In the rows, zero is written as 128.
Rotation paths and how fast each direction turns (degrees each step)
Each turn is a multiple of 5 degrees from 10 to 175, or 0.
Each row of a path follows its step; steps can be skipped.
path 1
step 3: [133 134 133 131 125 126 132 134 135 134 131 131 126 133 145 133 125 134
 124 120 131 120 120 130 127 131 125 135 131 111 133 129 137 110 124 126
 136 126 127 125 124 133 125 131 125 127 123 115 137 135]
step 5: [122 122 119 127 120 128 137 128 124 132 126 128 119 116 126 120 129 139
 119 131 140 137 132 132 128 142 123 130 134 124 131 123 126 134 141 133
 128 114 136 129 139 129 132 135 124 127 127 132 122 136]
step 6: [127 132 140 128 135 126 124 125 126 123 126 138 131 121 140 142 128 130
 110 131 119 131 130 138 127 123 125 129 140 126 127 136 129 125 138 129
 120 132 126 123 128 122 129 139 136 133 133 130 131 139]
step 11: [126 137 125 124 131 126 132 130 144 125 128 134 131 128 132 116 124 132
 126 137 135 141 129 131 119 126 128 121 123 116 120 122 137 118 127 142
 127 134 118 124 131 136 120 117 128 127 125 128 130 134]
step 13: [127 127 131 126 116 122 137 128 119 128 127 129 125 127 139 127 122 132
 117 123 128 132 115 133 127 130 137 142 132 125 136 139 124 134 131 135
 128 123 121 131 133 124 130 130 141 123 118 113 130 131]
step 17: [118 114 141 127 137 133 114 133 120 127 123 131 131 124 132 122 136 123
 126 127 132 128 126 132 125 125 128 120 130 129 111 122 133 128 128 127
 124 135 125 122 114 130 136 130 123 142 132 125 127 132]
step 21: [127 135 116 126 123 130 141 131 130 123 131 139 128 126 134 117 128 124
 122 131 123 123 125 129 129 137 130 131 138 109 134 123 126 122 131 127
 132 119 135 127 125 132 114 113 133 130 125 122 134 126]
step 22: [122 135 138 128 138 128 132 131 143 129 126 132 119 128 140 134 122 127
 113 134 123 130 131 124 127 135 134 132 110 121 129 122 128 130 129 132
 126 117 126 126 129 131 141 125 124 126 129 133 122 136]
step 26: [138 124 135 124 120 127 133 134 128 129 129 122 121 143 123 119 140 130
 135 129 129 126 128 141 127 127 143 113 139 128 129 136 127 122 125 116
 124 129 124 128 127 121 127 130 128 126 126 121 117 130]
step 31: [118 133 118 127 134 130 130 132 122 129 121 131 123 129 134 131 111 127
 118 129 117 128 118 134 129 129 135 121 139 118 132 141 125 136 127 126
 124 119 126 122 126 129 127 133 140 127 133 126 133 116]
Speeds:
[132 128 127 128 128 132 128 127 129 132 126 133 127 126 129 128 128 129
 125 125 130 128 128 131 130 129 128 126 127 130 129 127 125 131 125 128
 126 130 130 129 128 124 128 130 128 129 128 129 129 130]
40
[130 128 127 130 130 127 127 132 126 126 126 129 128 127 131 131 125 127
 129 128 126 127 130 126 130 129 131 128 126 129 129 131 129 126 129 127
 125 126 128 129 130 127 128 129 125 125 126 127 132 129]
115
[127 127 126 127 126 125 128 127 130 130 127 130 125 128 129 126 127 132
 129 127 131 128 128 129 131 128 127 128 130 127 126 133 126 125 127 126
 127 125 128 131 128 128 127 127 131 129 127 128 129 126]
140
[130 125 126 131 127 128 130 127 126 126 124 127 130 129 123 127 127 129
 128 124 127 128 130 130 127 130 130 127 129 127 130 128 127 129 129 127
 128 126 127 126 129 127 129 125 129 127 130 126 128 125]
135
[127 127 129 128 130 129 130 130 125 126 125 131 132 125 128 128 126 131
 130 130 126 126 125 129 131 128 126 129 131 128 130 128 129 129 127 128
 130 130 128 130 127 129 132 129 130 129 125 127 127 127]
100
